128 stands for zero in the data rows.
Each pair is two rows. How far apart are they, by a hidden measure? 0 means very close, and 40 very far. Two or three weighted sums of its numbers give each row a place; it is the straight-line distance between the places.
115 131 128 96 142 149 130 130 68 137 161 72 160 156 101 114
99 89 164 128 118 147 154 142 111 104 163 134 127 116 156 138 -> 10
178 157 86 151 111 74 120 104 143 134 100 179 112 140 135 152
86 158 162 111 83 157 186 118 100 161 158 121 154 147 90 99 -> 10
104 136 139 111 155 102 107 144 111 170 144 89 158 119 71 94
107 100 196 134 106 134 170 147 93 118 162 113 155 99 137 107 -> 13
127 182 126 108 165 112 115 156 113 122 128 82 131 115 103 121
114 111 81 132 154 134 121 164 121 153 124 76 155 125 89 74 -> 30
109 143 115 111 138 150 123 129 62 121 150 90 193 131 96 80
94 160 168 117 114 175 161 162 146 128 146 112 128 126 111 109 -> 8
101 176 144 107 80 164 183 122 150 141 114 111 133 157 130 117
96 166 154 98 70 163 182 123 160 127 120 127 115 159 108 104 -> 5
114 122 102 97 173 109 69 131 105 130 138 86 166 116 100 104
120 116 101 97 178 138 108 158 96 143 121 90 155 146 102 72 -> 6
117 69 148 145 117 135 158 156 124 104 110 138 151 111 155 145
109 103 177 104 124 160 176 112 119 187 125 119 108 114 94 126 -> 2
155 81 147 142 179 117 114 97 153 121 95 172 63 79 169 154
160 109 135 139 192 141 125 59 156 117 136 147 88 114 165 136 -> 26
122 128 143 117 114 148 187 107 162 120 98 100 116 152 96 85
173 127 120 166 125 81 82 96 181 89 103 187 77 106 171 185 -> 30
181 130 165 137 183 112 150 107 160 131 102 119 50 120 156 135
131 137 106 136 161 114 101 169 111 143 145 94 148 145 76 64 -> 14
159 164 108 135 113 97 103 95 146 104 88 193 101 116 138 142
112 120 123 126 183 126 105 166 58 153 198 81 166 126 106 87 -> 34
127 117 109 108 155 138 97 139 87 129 143 101 168 131 90 97
194 99 142 128 176 109 115 124 136 128 95 173 72 148 143 146 -> 15
185 156 91 163 80 90 75 112 177 121 120 177 134 145 160 167
123 61 160 156 98 157 142 176 108 100 125 127 130 113 163 153 -> 27
83 142 184 80 130 158 162 95 159 113 136 126 111 109 153 122
174 170 105 160 117 71 87 76 186 125 87 165 93 96 139 177 -> 30
126 116 90 119 145 143 125 150 90 114 157 108 170 144 115 135
142 88 148 128 132 125 132 98 123 143 144 147 74 85 165 144 -> 13
159 93 172 116 192 137 114 97 132 146 120 157 82 103 169 120
122 131 68 118 145 117 121 177 91 139 122 86 171 134 86 104 -> 25
108 132 121 140 160 121 130 168 66 134 182 74 166 87 87 89
97 138 126 91 66 169 185 99 128 150 143 136 146 151 120 98 -> 28
123 120 128 134 174 153 91 198 89 129 132 76 172 159 120 89
162 163 104 148 117 76 94 105 174 115 105 155 105 121 155 175 -> 8
109 137 126 108 153 134 112 199 103 174 123 92 165 137 98 112
84 135 143 112 147 131 105 147 60 129 156 97 162 138 111 121 -> 4
161 159 96 140 111 86 107 103 154 119 118 175 128 118 194 186
70 145 153 97 127 178 181 114 125 118 170 122 139 142 127 108 -> 25
140 128 118 113 178 132 111 162 96 128 131 82 148 133 80 71
98 94 190 117 98 143 147 149 127 115 157 144 151 89 147 141 -> 22
164 167 129 153 135 94 120 65 143 132 123 157 106 127 150 159
192 120 116 142 157 102 135 133 167 139 53 169 73 126 145 138 -> 20
87 110 134 110 128 171 163 102 139 133 125 128 115 145 128 139
108 100 121 103 158 114 91 157 123 125 132 94 171 142 107 106 -> 7
171 137 96 155 97 78 120 92 188 115 98 163 108 137 154 189
88 134 142 116 108 174 179 105 113 151 141 120 133 149 131 153 -> 4
128 132 108 104 120 149 121 157 113 152 110 82 165 125 80 80
109 105 184 113 121 157 154 138 100 74 167 132 131 99 176 135 -> 19
167 147 96 150 139 119 102 177 106 135 127 110 168 160 97 103
158 118 84 170 111 80 113 116 184 95 120 165 94 108 165 182 -> 19
118 107 106 131 164 136 96 183 94 154 144 99 162 151 99 85
145 108 134 126 157 128 119 121 119 146 107 151 81 119 151 145 -> 11
86 146 142 83 119 169 188 117 100 154 111 124 123 133 91 111
137 112 168 110 173 132 121 99 123 116 100 160 71 87 145 156 -> 9
172 119 142 169 125 85 92 103 163 123 92 166 97 125 174 171
129 150 120 136 153 83 94 82 180 116 109 169 91 98 143 168 -> 19
120 114 113 101 137 179 148 119 152 115 108 114 128 170 144 149
130 143 145 119 104 156 146 86 169 153 132 132 119 98 107 89 -> 15
98 161 130 96 159 128 91 135 100 132 161 94 181 123 106 104
117 127 151 108 78 172 166 121 110 150 160 116 149 170 146 144 -> 28
90 147 193 84 113 184 181 115 126 152 161 110 152 159 95 73
115 110 95 125 120 148 122 190 75 177 137 70 186 163 76 100 -> 35
164 143 98 158 84 95 122 109 179 128 75 168 119 124 130 175
92 123 77 131 101 124 95 176 93 137 143 86 169 129 88 115 -> 19
152 86 164 115 169 131 110 112 126 143 105 167 82 83 160 158
110 154 106 118 177 129 109 150 92 137 152 99 175 122 95 101 -> 21
63 148 131 93 173 141 125 98 153 81 122 123 113 139 145 117
72 155 136 115 135 136 147 111 142 88 135 114 124 182 121 120 -> 16
85 132 135 75 100 166 148 96 164 124 148 124 123 116 111 114
119 122 129 103 85 151 197 121 110 148 147 146 141 160 100 104 -> 35
108 132 96 125 126 116 96 183 106 146 145 114 167 131 94 65
116 82 171 144 98 163 148 138 100 72 125 123 147 122 173 174 -> 28
145 112 75 135 153 148 110 156 110 153 137 88 152 98 113 108
119 136 107 112 141 126 124 174 120 155 133 71 155 128 68 59 -> 11
117 138 125 89 142 150 118 130 88 162 131 80 180 122 94 72
118 142 120 116 133 136 99 153 82 153 173 80 157 118 115 104 -> 2
117 162 145 115 102 153 186 109 104 156 145 146 138 208 105 151
118 94 139 121 154 148 115 139 116 117 139 107 169 152 124 142 -> 26
179 139 82 144 116 73 99 120 158 116 111 182 96 137 172 166
120 126 121 124 121 125 122 171 96 134 149 84 178 97 97 67 -> 26
85 122 139 105 120 161 145 139 123 131 109 105 122 184 106 117
115 145 97 116 153 110 101 162 76 149 136 105 169 125 102 117 -> 5
124 109 168 136 116 175 148 146 128 79 123 133 125 152 189 151
144 129 120 166 119 113 116 82 147 65 122 167 88 103 182 149 -> 22
120 159 133 97 136 133 108 147 123 138 182 98 162 160 92 91
132 114 110 167 126 131 125 160 84 150 166 93 176 166 86 113 -> 37
137 163 100 121 147 127 120 175 112 175 124 113 158 140 59 74
142 166 88 132 109 80 85 102 132 127 119 174 107 128 167 176 -> 19
102 140 134 95 120 180 152 123 138 142 123 102 131 177 113 127
100 103 83 115 139 156 155 136 85 151 153 88 166 95 87 116 -> 35
172 136 94 128 129 65 103 84 158 106 107 168 89 114 143 145
163 157 114 141 118 92 106 103 145 113 98 164 123 136 153 172 -> 22
173 140 104 162 86 91 97 77 183 113 85 173 100 107 163 150
130 177 127 139 124 86 102 92 179 120 107 156 91 86 172 158 -> 22
106 68 179 156 138 150 137 124 118 93 144 111 119 90 166 142
106 54 166 156 147 134 132 147 94 78 139 150 143 88 163 128 -> 17
155 145 99 155 97 92 115 125 164 121 118 162 119 100 162 166
100 144 138 81 110 163 167 107 146 127 156 135 91 138 131 102 -> 22
166 163 107 168 101 71 116 123 190 122 112 148 93 137 145 144
131 144 123 98 160 112 77 166 93 170 138 113 182 152 114 108 -> 24
161 147 88 183 104 92 115 116 195 139 78 166 137 95 148 167
78 146 143 81 127 140 129 103 160 112 126 134 140 145 120 118 -> 30
102 122 97 117 149 126 110 179 95 167 124 93 161 131 117 115
106 129 165 128 80 164 179 108 156 116 150 133 120 152 130 130 -> 16
174 99 160 149 181 119 119 121 133 158 102 152 70 107 165 168
166 112 165 120 180 116 109 106 136 149 92 147 68 96 141 109 -> 13
131 156 108 115 122 126 140 204 108 175 130 97 152 124 79 83
100 107 192 132 116 155 156 133 106 75 164 125 120 104 165 149 -> 20
86 125 122 108 88 161 168 123 163 120 135 111 132 169 106 112
162 148 72 147 97 75 80 85 170 134 70 173 103 136 132 180 -> 30
118 148 126 96 151 122 90 176 107 194 136 103 176 134 49 76
171 70 158 135 152 142 110 154 141 113 83 141 74 110 161 143 -> 3
105 126 182 142 118 145 149 165 123 98 124 136 115 111 139 113
177 102 151 126 144 125 140 121 135 128 106 158 87 105 149 147 -> 11
104 93 192 154 145 136 157 147 108 110 160 125 152 94 158 148
117 142 105 135 156 137 118 149 79 142 169 75 184 133 72 79 -> 8
88 91 174 137 110 151 142 151 132 86 138 104 136 115 145 110
151 143 108 149 114 81 93 82 153 124 108 170 106 96 175 180 -> 21
124 152 136 138 122 125 139 157 83 135 187 129 161 178 92 136
97 97 160 151 123 152 149 162 116 108 165 116 136 103 172 129 -> 33
186 131 102 176 136 81 87 127 184 142 88 146 109 143 150 171
101 128 100 118 172 158 112 151 95 136 162 71 169 119 130 97 -> 29
170 137 98 183 110 80 72 109 161 106 107 159 111 109 126 158
100 159 146 108 121 167 180 120 130 137 120 122 108 156 119 124 -> 17
102 156 162 79 93 160 198 94 127 157 129 118 108 143 82 124
166 160 86 149 136 76 76 99 165 118 113 177 110 146 139 167 -> 9
128 134 76 114 170 139 115 145 111 145 148 64 168 125 89 77
94 175 125 116 105 167 165 126 168 152 138 137 129 151 89 118 -> 27
124 111 125 123 170 124 131 165 113 149 115 63 138 137 96 97
146 115 130 128 133 131 118 142 124 109 139 96 142 129 109 109 -> 21
135 102 87 126 157 140 142 153 104 135 131 83 165 161 100 133
115 101 108 113 141 146 104 181 98 154 152 82 181 140 98 106 -> 7
186 153 88 142 123 81 116 89 164 130 87 184 81 101 152 153
112 126 179 87 124 164 178 71 147 99 167 148 114 142 148 127 -> 31
120 155 92 111 126 134 133 172 124 161 148 92 183 138 69 81
159 114 174 101 168 126 120 118 168 167 108 150 52 113 139 109 -> 9
156 132 93 122 152 84 75 73 154 83 148 170 118 101 164 209
127 113 137 102 148 128 88 147 136 143 166 98 167 140 115 155 -> 4
129 107 105 108 131 135 98 140 95 152 149 93 163 139 120 108
144 141 83 166 105 75 114 102 173 105 105 161 124 121 145 154 -> 14
189 142 99 162 153 65 71 111 195 110 79 169 89 125 165 165
118 120 92 110 149 103 87 146 92 142 161 114 195 121 88 102 -> 10
141 97 161 105 135 134 140 121 150 128 120 158 78 133 167 126
178 118 91 200 101 86 129 114 149 120 108 177 113 131 164 175 -> 28
126 141 112 122 114 133 124 146 74 148 140 79 177 166 90 100
129 82 171 123 136 152 158 140 117 75 134 123 113 149 154 136 -> 9
79 131 135 96 112 169 187 111 104 167 181 139 123 146 90 106
158 166 72 150 117 105 115 100 169 136 107 176 96 142 142 164 -> 10
136 106 67 99 162 147 116 174 92 166 149 64 165 150 87 91
106 114 181 131 114 142 138 172 123 105 106 110 133 142 129 129 -> 18
107 148 103 97 176 121 130 150 110 153 106 82 154 102 94 91
89 99 172 146 136 141 152 163 128 96 118 132 128 115 149 114 -> 14
113 112 187 137 103 135 172 164 117 105 128 134 137 162 132 143
127 98 158 134 134 154 141 118 118 96 143 137 114 135 169 155 -> 17
97 111 113 124 140 119 126 156 92 137 143 66 163 116 90 78
158 143 105 184 109 84 96 89 195 121 90 148 102 123 138 132 -> 14
122 135 125 136 141 125 109 165 83 122 148 95 165 136 98 127
175 144 59 169 87 128 127 102 163 106 89 155 120 128 142 154 -> 6
87 167 122 125 102 160 181 112 113 140 161 118 157 162 102 148
162 121 108 148 123 95 89 95 153 91 134 167 104 104 148 150 -> 4
136 161 125 143 100 97 106 115 162 139 108 155 137 127 149 159
171 128 111 165 112 94 112 99 181 116 99 157 92 109 166 174 -> 13
107 119 98 121 136 125 122 183 112 149 128 101 161 137 123 99
109 92 97 94 133 129 118 168 110 156 120 102 146 128 96 127 -> 14
126 141 135 134 113 155 149 205 125 202 124 70 171 133 88 61
83 138 166 92 110 167 163 122 121 131 129 141 127 145 98 131 -> 25
142 120 112 96 169 123 114 176 101 124 151 96 170 153 97 90
81 166 145 88 109 173 148 86 124 148 174 121 140 126 101 63 -> 14
97 168 168 117 113 155 187 116 138 120 135 102 111 164 114 99
156 163 94 135 101 86 113 116 153 122 112 159 109 147 123 116 -> 22
108 160 106 131 128 129 118 177 92 168 148 92 172 123 83 85
161 174 95 172 100 87 113 106 157 112 84 184 95 111 152 171 -> 19
122 116 120 146 132 136 139 190 75 129 141 91 172 185 88 117
131 111 123 152 126 135 119 206 74 175 152 92 179 164 90 120 -> 6
111 136 110 95 136 125 100 148 85 123 161 123 170 133 108 112
106 90 154 142 116 160 156 138 88 100 145 130 150 112 145 114 -> 15
89 116 186 107 103 152 146 137 110 97 153 136 130 99 166 118
124 119 120 124 111 134 115 160 81 164 125 85 183 130 70 114 -> 28
159 167 109 135 108 80 131 106 164 125 99 156 99 118 137 167
81 175 121 70 81 184 160 81 99 139 179 128 158 151 86 112 -> 21
151 142 100 150 82 90 121 88 200 108 90 181 92 95 172 182
106 151 156 77 128 175 141 93 129 95 142 108 116 152 110 99 -> 29
102 167 172 74 136 165 163 94 133 168 150 121 144 143 91 83
91 95 188 120 135 170 158 121 87 46 172 134 132 133 167 153 -> 13
145 162 93 170 133 70 95 123 169 114 91 181 84 97 142 152
72 132 132 110 119 162 136 136 162 132 123 97 127 141 104 86 -> 27
114 114 108 117 169 127 123 150 65 128 168 94 172 128 76 79
177 89 153 158 184 130 130 125 160 135 98 150 68 119 143 111 -> 4
116 139 105 130 135 136 122 169 98 168 148 82 174 157 68 70
170 163 86 151 123 84 82 105 182 114 81 151 86 89 163 136 -> 13
99 164 137 121 108 167 176 114 149 180 110 140 112 101 109 88
87 128 148 90 137 180 149 86 93 145 187 127 130 164 124 135 -> 28
155 132 93 147 125 73 81 105 188 113 104 177 105 104 162 178
99 96 108 93 134 172 118 154 98 162 173 89 167 126 82 103 -> 4
197 79 155 150 150 140 140 119 144 130 106 145 59 126 183 133
171 104 173 124 171 125 125 101 138 110 120 164 65 118 193 165 -> 16
103 140 128 105 155 136 99 161 86 141 149 82 176 125 112 92
121 150 141 166 123 122 102 203 99 143 120 80 160 123 81 79 -> 24
80 155 131 109 86 154 188 102 152 129 132 135 144 93 115 96
129 131 105 101 153 142 86 177 98 174 130 74 180 138 69 66 -> 12
112 138 105 115 127 131 109 174 97 156 143 95 163 171 101 105
104 116 188 156 93 166 167 168 110 86 94 131 138 149 147 111 -> 11
85 131 176 120 130 177 187 118 125 147 129 92 142 140 103 103
94 116 201 152 122 151 155 157 121 107 132 138 137 113 153 131 -> 17
176 114 120 140 171 132 124 127 157 128 100 145 74 129 161 115
146 102 106 148 153 112 75 161 83 148 141 91 180 136 106 137 -> 22
107 100 101 89 142 142 88 159 76 125 152 96 179 133 110 115
183 153 71 170 113 65 93 137 168 135 94 172 90 143 156 151 -> 12
166 179 88 167 114 90 88 99 184 127 94 150 119 161 129 147
117 110 94 123 175 126 98 197 102 153 140 79 155 126 92 111 -> 22
106 140 108 101 111 122 120 164 97 158 135 100 172 123 72 91
150 160 88 153 59 95 152 98 150 117 103 166 124 126 147 143 -> 7
101 85 175 144 85 155 152 153 128 109 162 128 139 107 159 87
90 116 137 119 104 154 135 111 148 122 145 110 128 154 129 141 -> 9
86 141 167 94 115 152 166 108 135 114 108 120 130 158 118 150
103 94 161 143 105 138 154 155 123 88 165 123 143 115 155 156 -> 11
87 84 176 118 109 146 123 140 116 109 167 147 127 101 160 154
95 127 155 114 87 151 195 114 141 169 84 110 114 114 95 91 -> 31
118 94 157 142 80 168 155 182 111 109 114 131 143 133 161 132
85 149 147 96 95 183 170 91 118 126 133 101 137 133 111 113 -> 27
107 115 201 144 142 144 133 147 120 99 145 106 117 110 164 119
144 145 94 148 114 77 96 102 160 98 78 176 79 91 135 162 -> 31
115 147 167 126 91 145 167 115 139 169 117 121 131 136 103 109
105 130 111 133 107 120 141 157 66 141 145 82 167 120 90 100 -> 17
138 135 124 122 144 155 123 168 116 139 99 89 151 116 103 111
150 144 105 137 113 98 111 97 180 118 91 167 81 103 147 135 -> 8
133 140 80 122 132 135 110 182 110 148 126 89 166 122 95 90
105 122 116 99 175 140 118 152 120 145 115 102 163 100 93 70 -> 16
154 130 104 163 138 90 105 70 164 140 109 142 103 137 126 180
104 72 175 149 138 160 130 145 118 73 181 119 129 126 192 174 -> 20
101 125 95 130 133 137 119 170 111 166 154 82 139 157 137 126
105 144 150 97 81 183 160 132 120 137 142 133 131 179 82 88 -> 32
